Each row below has a hidden score, from 0 to 20, with 10 about the middle. What is it? The score is a weighted sum of the row's numbers plus the product of two more (or one squared), each taken from its middle value.
[ 0.66  0.89  0.07  0.88 -1.07  1.40  0.68  0.84 -1.13  1.15 -1.57  0.78  2.06 -1.83  1.94 -0.80
 -1.01 -0.74 -0.47] -> 11
[ 1.26 -0.85  0.61 -1.76  1.52 -0.52 -0.04  1.82  0.62  1.21  0.99 -0.62 -0.84 -0.53 -0.48 -1.16
  2.12 -0.28  0.52] -> 10
[-1.40  0.39 -0.91 -1.54  1.58 -0.51 -0.15 -0.53  0.30  0.74 -1.14  1.51  0.09 -0.28 -0.64 -1.35
  0.59  0.58  1.66] -> 17
[-0.03 -0.08 -1.83  1.33 -0.67 -0.21  0.44 -0.11 -0.28 -1.11 -0.96 -0.11  1.29 -1.24  0.94 -1.15
 -0.43 -1.81 -0.64] -> 8
[-1.17  0.56 -0.04  1.36 -0.43  0.77  0.01  1.27  0.19  0.90  1.01  0.09  0.13 -2.07  0.79 -0.50
 -1.59  0.88  0.76] -> 11
[-0.70 -1.07 -0.41 -0.96  1.83 -2.19  0.54 -0.52 -0.14 -0.13  1.42  1.45 -0.76 -0.24 -1.36 -0.64
  1.74  0.68  1.32] -> 11
[ 0.30 -1.49  1.79 -1.04 -0.47 -0.98 -0.51  0.47  0.46 -0.51 -0.38 -0.19 -1.18  0.37  1.19  1.45
  0.45  1.04 -0.18] -> 18
[ 0.23  0.01  1.78  0.35 -0.74  0.04  0.03  0.07  1.48  0.15  1.13  0.79 -0.86  1.92 -0.32  0.87
 -0.97 -0.15  0.50] -> 16
[-1.20 -1.18  2.42 -0.31 -0.01  0.40 -0.35 -0.66  0.74 -1.06  0.26  0.68 -1.05  1.21  1.02  1.92
 -0.65 -0.21  0.50] -> 12
[ 1.91 -0.66 -0.22  0.62 -0.28  0.03 -0.10 -0.55  0.58  0.39 -0.27 -0.18  0.14 -0.37 -2.35 -0.39
 -0.50  0.33  1.33] -> 14
[ 0.32  0.38  2.16  0.29  0.72 -1.48 -0.66  0.50  2.06 -1.13  1.16  0.29  0.59  0.37 -0.19  1.55
  0.14 -0.79 -1.56] -> 5
[ 0.11  0.83 -2.36  0.25 -0.58  0.32  1.98 -0.71 -1.36 -1.14 -0.08 -0.60  0.02  0.54  0.53 -0.49
  0.16 -0.04  0.27] -> 13
[ 0.63 -0.52 -0.27  0.90 -0.89  0.64 -1.32  0.87 -0.81  0.68  1.17  0.64 -0.71 -1.08  1.50 -1.54
 -0.82  0.89 -0.97] -> 18
[-2.05 -1.30  0.28  0.73 -1.93 -0.12 -0.51  0.14  0.46 -0.69  0.85 -0.36 -0.27 -2.10  1.31 -0.98
 -1.60 -1.13  0.15] -> 9
[-0.21  0.12 -0.28 -2.02 -1.26 -1.46 -1.54 -0.51 -0.55 -1.24  0.77  0.33  0.54  0.73 -0.29  1.59
 -0.57 -0.70 -1.39] -> 7
[-0.13  0.00 -1.67 -0.89  0.47  0.17  0.84 -0.81 -0.18 -1.53 -0.56 -0.05 -0.88  0.60 -0.66  1.65
  0.97 -1.28 -0.94] -> 9
[ 0.40 -0.50  1.92 -0.25  0.26  0.15  0.47 -1.61  1.60 -0.56 -1.61  0.64 -0.04  1.15  0.18  1.03
 -0.50 -1.24 -1.00] -> 10
[-0.61 -0.55 -0.42 -0.94 -0.65 -0.11  0.52 -0.34 -1.35 -0.63 -1.22  0.28  0.29  1.53  0.55 -0.36
 -0.68 -1.60 -0.55] -> 14
[ 0.27  1.10  1.37  0.58 -0.42  0.31  1.01 -0.18  0.62 -0.98 -1.12 -0.37 -0.79  0.16  0.41 -0.53
 -1.24 -1.02  0.20] -> 12
[ 0.38 -0.58 -0.88  0.98 -0.07  0.79  1.00 -0.62  0.02  0.64 -0.29 -1.51  0.23 -0.58 -1.37  0.28
 -0.03  0.42  0.13] -> 9
[ 0.67 -0.52 -1.02 -2.06 -0.32 -0.69  0.19  0.37 -1.04 -0.10  0.41 -1.14  0.04  0.55 -0.17  1.35
 -0.24 -1.96  0.09] -> 8
[-0.41 -0.21 -1.62 -1.39 -0.50 -0.27 -0.23  0.18 -1.46 -1.29  0.51  0.35 -0.86  1.40 -0.35  1.18
  0.53 -0.34 -0.36] -> 8
[-1.52  2.17 -0.55  0.49 -0.65  0.12 -1.83 -1.02  0.37  0.55 -0.19  0.11  1.16 -1.06  0.45 -0.86
  0.53  1.93  0.84] -> 18
[ 0.07  0.36  0.62  1.67  0.47  0.52  0.95 -0.42  0.42 -0.17  0.57  1.34 -0.03 -0.57 -0.96 -0.13
 -0.46 -1.62 -0.81] -> 10
[-0.14 -0.91 -0.40 -0.98  1.52 -0.99 -0.96 -0.51  0.70  0.76 -0.93  0.15  2.53  0.41 -0.21 -0.55
  0.86  1.13  1.00] -> 8
[-0.60 -0.34  0.06 -1.88  1.64 -1.29 -1.17 -1.25 -0.47  0.34  0.45  0.17 -0.22 -0.24 -0.80 -1.17
  1.48 -1.54  1.29] -> 8
[-0.97  1.13  0.51 -0.23 -0.14  0.00  0.15 -1.42 -0.81 -0.15 -0.58 -0.32  1.65  0.60  0.10  1.20
 -0.58  0.69  0.30] -> 11
[-0.24 -0.58  0.97 -0.93  1.08 -0.68 -1.00 -0.79  0.32  0.26 -0.62  0.18  0.22  0.01 -0.59 -0.21
  1.63  1.60  2.49] -> 10
[-0.84  0.24  0.68 -0.28  2.55 -1.77 -0.40 -0.27  0.87  0.61  0.17  0.27  2.72  0.29 -0.76 -1.04
  0.71 -2.17 -0.06] -> 12
[-0.27 -0.08 -0.47  0.83 -1.47  0.14 -0.22 -0.56 -0.21 -1.04 -0.42  0.25 -0.49 -0.65  1.34 -1.25
 -2.19  0.06  0.46] -> 10
[-0.58 -0.40 -0.62  0.74  0.61  0.77  1.01  1.91  0.85  1.80  1.18  0.14  0.65 -0.46 -1.98  0.17
 -0.22  1.24 -0.81] -> 16
[ 1.32  2.64 -0.49 -0.58 -0.65 -0.05  0.52 -0.38 -0.48 -0.08  0.03 -0.36  3.20  0.95 -0.57  1.05
 -0.15 -0.08  0.49] -> 7
[ 0.59  2.33 -0.73  0.31  0.11  0.52 -0.27  0.34 -0.49  0.14  0.01  0.50 -0.58  1.65 -0.72  0.03
 -0.89  0.51 -0.27] -> 14
[-0.86  1.19 -1.09 -0.36 -1.45 -0.93  0.94 -1.23 -0.48 -0.47 -0.86 -1.07 -0.26  1.22  1.10 -0.25
 -0.17  0.00 -0.72] -> 11
[-0.08 -0.62  0.40  1.10 -0.49  1.33  0.16 -0.19 -0.99 -0.55 -1.72  0.53 -0.42 -0.42 -0.92  0.55
  0.14  0.79 -1.49] -> 14
[-1.22 -0.72  1.68  0.82 -0.12  0.70 -0.28 -0.60  1.24 -1.28 -1.37  0.20 -0.94  1.49  0.29  1.47
 -0.05  1.91 -0.15] -> 11
[-0.12  1.49 -0.03 -1.86  0.18 -0.90 -1.03  0.23 -0.16 -1.86 -1.63  0.08 -1.46  2.02 -0.33  1.48
  0.30 -0.99 -0.88] -> 8
[-0.66 -0.20 -0.48  0.41 -0.70  1.49  0.05  0.76 -0.93 -0.92 -0.85  0.39 -1.09 -1.19 -0.66  0.09
 -0.45 -0.10  0.29] -> 9
[ 0.50 -1.37  1.51  0.32 -0.47  0.78 -0.57  1.18  1.28  0.85  1.47  0.57 -0.38  1.16  0.31  1.87
  0.08  1.09 -1.74] -> 12
[-1.36  1.12  1.93 -1.06  0.59 -0.60  0.22  1.67  1.57  1.62  1.19 -0.28  0.32  0.95  0.30  1.22
 -0.04  0.27  0.24] -> 9
[ 0.60 -0.04  1.50  1.10 -0.65  1.13  0.67  0.16  0.93 -1.12 -0.79 -0.74 -0.83 -1.10  0.69 -1.24
 -1.20  1.47  0.24] -> 9
[-1.83 -1.18  1.28  0.62 -0.86 -0.67 -1.11  0.36  1.22 -0.01  0.81 -0.16  0.08 -1.28  0.67 -0.85
 -0.38  0.91  3.04] -> 7
[-0.76  1.68 -1.16 -0.20 -0.90  0.06  0.34  0.09  0.16 -1.29 -1.53 -0.68 -0.84 -1.50  0.93 -0.70
 -1.95  0.86 -0.59] -> 9
[ 0.24 -0.90  1.12 -0.69  0.10 -0.34  1.01 -0.59  1.88 -2.23 -0.65 -1.63 -1.18 -0.14  0.04  0.96
  1.15  0.17 -1.29] -> 8
[ 0.11  0.37 -0.04 -0.59  1.50 -1.42 -1.25 -0.69 -0.25  1.01 -1.36  1.26  1.45  1.08 -0.66 -1.34
  0.36 -1.89  1.06] -> 15
[ 0.09  0.25  0.98 -0.08  0.70 -0.73 -1.24  0.55  0.65 -0.52  0.58  0.24 -1.32  0.54 -0.44  1.23
  0.86  0.44 -0.38] -> 12
[-0.34 -0.74 -0.11  1.15 -0.44  0.66  0.01  2.14 -0.37  1.74  0.74 -0.58  0.16 -0.26 -1.54  0.41
 -0.62  0.73 -1.05] -> 9
[-0.83  0.22 -0.38 -1.35  2.74 -0.88 -0.72 -0.34  0.57  0.18 -0.14  0.46  2.13 -0.24 -0.92 -0.82
  0.84 -1.54 -0.04] -> 10
[-0.77  0.82 -1.35 -0.60  0.13 -0.27 -0.68 -0.55 -1.23 -1.19 -1.04  0.74 -0.94  1.14  0.28  1.50
 -0.01 -2.00  0.82] -> 8
[-0.30 -0.54 -0.33  1.12 -0.30  0.67 -0.17  1.49 -0.10  1.69  1.08 -0.21  1.05 -2.35  0.89 -0.67
 -1.56  0.57 -0.20] -> 12
[-0.06 -0.12  2.76 -0.79  0.18 -0.29  0.12 -0.96  0.38 -1.00 -1.60  0.30  1.42  0.02 -0.44  1.39
  0.20 -0.16  0.15] -> 8
[-0.34 -0.88  0.19  1.11 -0.36  0.23 -0.51  0.06 -0.03 -1.32 -1.60  0.69  0.93  0.01 -1.87 -0.11
 -0.07 -1.64 -0.04] -> 9
[-0.44  0.47 -0.77 -2.08 -0.73 -0.45 -0.01  1.47 -1.52  0.34  2.00  0.17 -1.23  0.37 -0.44  1.07
 -0.22 -0.92 -0.83] -> 9
[-0.40 -0.43  0.31 -0.77  1.82 -1.42 -0.80 -0.15  0.52  0.85 -0.19  0.58  0.62  0.04  0.56 -1.78
  0.50 -2.74  2.65] -> 15
[ 1.01  0.34 -0.68  0.40 -0.72  0.37  0.69 -0.12 -0.59 -0.79 -1.22 -0.99 -0.42 -1.14 -1.79 -0.56
 -0.15 -0.24  0.39] -> 9
[ 0.58  0.93  0.07  0.71 -0.57  1.08  0.19  1.25 -0.38  1.06  0.77  0.63  0.14 -1.78  0.73 -1.39
 -0.36 -1.36 -0.44] -> 9
[-0.54 -0.16  0.06  2.10 -0.93  1.13  0.74 -0.40  0.95 -0.75 -1.81 -1.23 -0.33  0.24  0.35 -0.44
 -0.84  0.73 -0.47] -> 10
[ 1.05 -0.16 -0.22  0.86 -1.00  0.79  0.11 -0.71 -0.71 -0.83 -1.06  0.08 -0.57 -1.53  0.52 -0.70
 -0.97  1.58  0.55] -> 14
[ 0.36 -0.42 -0.36 -1.17  1.76 -1.23 -0.24 -0.05 -0.68 -0.48  0.32  0.28 -0.50 -0.02 -1.12 -0.68
  2.19 -0.81  0.50] -> 8
[ 0.06  0.08 -1.09 -0.85  0.32 -1.20  0.17  1.77 -0.98  1.50  1.37 -0.63 -0.62  1.35  1.01 -0.13
 -0.07 -0.62 -1.51] -> 11
[ 0.26 -0.34  0.68  0.87 -0.23  0.67  0.77 -1.10  2.15 -1.37 -1.50 -0.18  0.30 -0.43  0.36 -0.01
 -0.69  0.61  0.50] -> 10
[-0.86 -1.67 -0.44  1.29 -0.74  1.53  0.57  0.02  0.09 -1.13  1.46 -0.91  0.89 -0.59 -1.60  0.04
 -0.60  0.67 -1.17] -> 7
[-0.48  0.63 -0.85  1.19 -0.11  0.43  0.17 -0.56 -0.26  0.69  0.08  0.44 -0.50 -1.49  0.14 -0.54
 -1.30  1.36 -1.11] -> 14
[ 0.79 -0.14  0.13  0.91 -0.41 -0.08 -0.89 -0.25  0.13  0.10  0.41  0.24 -0.93 -2.03  1.18 -1.11
 -1.54 -0.26 -1.72] -> 19
[ 1.23 -0.49  0.61  0.43 -0.71  0.42 -0.10 -1.15  2.15 -0.07 -0.22 -0.55  0.66 -1.38  1.65 -1.67
 -1.32  0.02 -0.52] -> 10
[-0.84  0.91  0.13  1.22 -0.44  0.66 -0.96  1.31  0.22  1.14  0.39 -0.48 -1.17 -1.91  0.31 -1.10
 -0.88 -0.80  0.49] -> 12
[ 0.29 -0.35 -0.94 -0.07 -0.45  0.29  0.42 -0.79 -0.92  0.39 -0.03  0.02  1.79 -1.64  1.26 -0.75
 -1.80 -1.65  0.80] -> 8
[-0.71 -0.28 -0.11 -0.33  1.51 -1.28  0.42 -1.35  0.10  0.21 -0.54  0.46 -0.04 -0.43 -0.88 -1.06
  1.81 -1.02  1.99] -> 10
[-0.22  0.78  1.90 -0.30  0.73  0.29 -1.24  2.01  0.80  0.25  0.92 -0.93 -1.91  1.33 -0.28  1.96
 -0.28  2.10 -0.65] -> 16
[-0.06  0.59  0.41  2.03 -0.20  0.80  0.17  0.60 -0.61  0.10  1.34  0.63  2.25 -0.91  0.88 -1.17
 -1.44 -1.16 -0.52] -> 6
[ 0.49  0.16 -0.36 -2.19  0.09 -0.61  0.87  0.93 -0.93  1.20  0.80 -0.04  0.00  0.42 -0.67  1.46
  0.69  1.33 -0.68] -> 9
[-1.34 -0.83  0.40  0.76  0.05  0.68 -0.64  0.16  0.78  0.38 -0.41  0.03  0.29  0.81  0.18  0.65
  0.07  0.89 -0.88] -> 10
[-0.20  0.20  1.37  0.85  0.08  0.82 -0.11 -0.94  0.90  0.12  0.55 -0.03 -1.46 -0.29  0.75  0.60
  0.13 -1.17 -0.38] -> 18
[ 1.32  0.27  0.15 -0.70  1.74 -1.36  1.25 -0.84 -0.44  1.67 -0.16  0.43 -0.05 -0.13 -0.85 -0.63
  0.49  0.55  2.89] -> 13
[ 0.77 -0.78  0.05  1.86 -0.90  0.76  0.23  1.92 -0.22  0.07  1.06 -0.03 -0.70  0.23 -0.69 -0.34
 -0.17  2.08  0.68] -> 9
[-0.82 -0.39 -0.30  1.11 -0.39 -0.44  2.22 -1.19 -0.72  0.77 -0.08 -0.61 -0.51 -1.28  0.92 -0.84
  0.06 -1.33  0.14] -> 10
[-0.75  0.40 -0.52 -1.67  2.13 -0.72 -0.25 -1.06  0.57  0.01 -0.62  0.86 -0.39  0.03 -0.22 -0.88
  0.25 -0.15  1.75] -> 14
[ 0.79  0.34 -0.28 -1.98  1.20 -0.89 -0.42 -0.53  0.01 -1.29 -1.10  0.04  0.19  0.17 -1.13 -0.68
  2.10  0.53  1.67] -> 9
[-0.54  0.02 -1.69  0.04 -1.07  0.85 -0.43 -0.02 -1.14 -0.77  0.53 -0.59  0.36  1.12  1.02 -0.63
 -0.31 -1.00  0.37] -> 10
[ 0.31 -0.03 -0.54 -1.61  0.72  0.34 -0.10  1.72 -0.41  1.16  0.90  0.91 -0.57  0.57  0.76  0.16
 -0.11  0.59  0.04] -> 11
[ 0.25 -0.54  1.13  2.40 -0.75  1.92  0.66 -0.43  1.00 -0.10  1.30 -0.56 -0.06 -0.19 -0.15  0.04
 -1.04 -1.37  1.45] -> 9
[-0.45  0.80 -0.15 -0.44  2.15 -1.00 -0.59 -1.53 -0.38  0.53 -0.86 -1.21  2.33 -0.24 -1.43 -0.50
  1.30  0.10  1.37] -> 7
[ 1.00 -0.40  2.09 -0.08  0.32 -0.92  0.54  1.43  1.88  1.52  1.22 -0.47 -1.04  0.41  0.71  1.66
  0.75  0.29  0.00] -> 11
[-1.39  0.71 -0.28  0.98 -0.75  0.99 -0.20 -0.03  0.17 -1.77 -1.48 -0.59  1.23  1.38 -0.62  0.39
 -0.16  0.41 -1.30] -> 8
[ 1.34 -1.76  0.09 -0.88  1.45 -0.60  1.09 -0.58  1.02 -1.06  0.75 -0.91  1.21 -1.00 -0.93 -0.66
  2.24  1.67 -0.65] -> 7
[ 0.01 -0.29 -0.14 -0.62  1.61 -0.58  1.05 -0.28 -0.21 -0.11  0.76 -0.52  0.27 -0.07 -1.08 -0.68
  1.95  0.35  1.81] -> 10
[ 1.81  0.22 -1.22 -0.60 -0.88 -0.83  1.04  0.08 -1.94  0.23  0.11 -0.22 -0.63  1.90  1.22  0.13
 -0.87 -0.04 -0.48] -> 12
[-0.43 -0.74 -0.82  0.37 -0.70  1.01  0.51  0.67 -1.48  0.84  0.93  1.11  1.68  0.52 -0.01 -0.15
 -0.06 -0.51 -1.50] -> 8
[ 0.70 -1.22  0.06 -0.11  1.89 -1.02  0.02  1.41  0.63  1.15  0.91 -0.31 -1.09  0.05 -0.47 -0.79
  1.59  0.03 -0.37] -> 10
[-0.60  0.09  2.14 -0.51  0.68 -0.41 -1.03  0.40  1.87 -0.71  0.16 -1.22 -1.33  0.86 -0.47  0.66
 -0.13 -0.93 -0.87] -> 8
[ 1.46 -1.00  0.41 -0.48  1.82 -0.98  0.06 -0.06 -0.04 -0.05  0.89 -0.76 -1.15  0.30 -0.70 -0.73
  2.67 -1.23  0.25] -> 9
[ 0.08 -0.21  0.06  0.31 -0.91  0.35 -0.44 -0.71 -0.69 -1.81 -0.97  0.10 -1.39  0.01 -0.67 -0.03
 -1.19 -1.03  1.50] -> 8
[ 1.37 -0.46  0.74  0.73 -1.00 -0.24  1.27  1.73  1.58  1.14  0.16 -0.17 -0.96 -0.80  1.42 -1.10
 -1.32 -1.01  0.09] -> 19
[ 0.25  0.03 -1.30 -1.93  0.06 -1.49 -0.38 -0.34 -1.28 -0.88  0.78  0.47 -1.00  1.40  0.48  2.09
 -0.23 -0.24  0.20] -> 9
[-1.45  0.68  0.21 -1.30  0.30 -0.11 -1.01 -0.63  0.15  0.37  0.17 -0.03  0.06  1.11  0.51  1.13
 -0.45  0.51 -1.36] -> 13
[-0.15  0.17 -0.76  0.38 -0.69  0.25  0.86  1.82 -1.69  1.18  1.72 -0.81 -0.59  1.30  1.50  0.20
  0.38  1.01 -0.96] -> 12
[ 0.00  0.00 -0.50 -0.17  0.41 -0.03  0.81  0.24 -1.02 -1.40  0.98  0.22  3.00  0.81  0.62  1.12
  0.41 -1.22 -0.54] -> 4
[-0.76  1.64 -1.44 -0.84 -0.09 -0.39  0.00  0.14 -1.57  0.52  0.03  0.51  1.69  1.02  0.78  0.75
 -0.16  1.04 -0.25] -> 8
[ 1.00  0.82  1.24  1.51  0.68  0.53 -0.02  2.38  1.80  1.46  0.85 -0.86 -1.14  0.65 -0.64  1.31
  0.80 -0.54 -0.61] -> 10
[-0.83 -0.72 -0.11  1.17 -1.04  0.31  0.25 -0.24  0.23 -1.43 -0.50  0.11  1.02 -0.54 -1.57  0.31
 -0.32  1.11 -0.09] -> 6
[-0.95 -0.67 -0.48  1.52 -0.04  0.72 -0.74 -1.93  0.14 -0.68 -1.11 -0.67 -0.53 -0.42 -1.30  0.02
 -0.89 -1.68 -1.17] -> 10
[-0.40  0.29  0.49  1.49 -0.59  0.90 -0.46 -0.59  1.06  0.68 -1.00 -0.37  2.08 -1.56  1.15 -1.18
 -0.49  1.26  1.00] -> 11
[ 0.19 -0.46  0.60  0.64 -1.43  0.33 -0.23  1.51  0.51  0.51  0.58  0.70 -1.11 -1.36  0.15 -0.52
 -1.35  0.71  1.22] -> 9
[ 0.18 -0.35 -0.37  0.73 -0.44  0.70  0.30 -0.58 -0.40 -0.42  0.92 -0.79 -0.17 -1.86  1.13 -0.86
 -0.22 -0.17 -0.93] -> 18
[ 0.59  1.05  0.92 -0.14  2.23 -1.66  0.20 -0.14  1.02  0.59  0.15  0.18  0.61 -0.14  0.31 -1.53
  1.21 -0.07  0.29] -> 9
[ 1.09  0.70 -0.71  0.20 -0.23  0.64 -0.03 -1.30 -0.29  0.67  0.79  0.42  1.98 -1.27  1.26 -1.54
 -0.09  0.24  0.18] -> 11
[ 1.26  2.41 -0.34  0.89 -1.30 -0.68 -0.01 -0.84 -0.98  0.80 -0.80 -0.31 -0.34  0.79  0.68 -0.11
 -0.08  0.13 -0.05] -> 12
[ 1.30 -1.34 -1.07  0.44 -0.45 -0.24  0.28 -0.65 -0.13 -0.08  0.06 -0.57 -1.12 -1.97  0.54 -0.79
 -0.50  0.55  0.45] -> 13
[ 1.71  1.66  0.16  1.38 -1.52  0.41  0.34 -0.97 -0.50 -0.63 -0.26 -1.28  1.73 -0.96  0.10 -0.99
 -0.63  0.46  0.25] -> 8
[ 0.40 -1.61 -0.46 -0.10 -0.13 -0.22 -0.76  0.13 -0.63 -1.29 -0.03  0.42  0.14  0.76  0.28  1.21
  0.48 -0.69  2.89] -> 6
[-0.90  0.25 -0.89  0.37 -0.94  0.11 -0.11  1.20 -0.97  0.98  1.39 -1.81  0.21  1.64  2.12 -0.21
 -0.96  0.36 -0.17] -> 11
[ 0.75  0.22 -0.40 -0.65 -0.19 -1.01 -0.16 -0.09 -0.35 -1.50 -0.94 -0.33 -0.67  1.00  1.07  1.21
  0.17 -0.62  0.51] -> 8
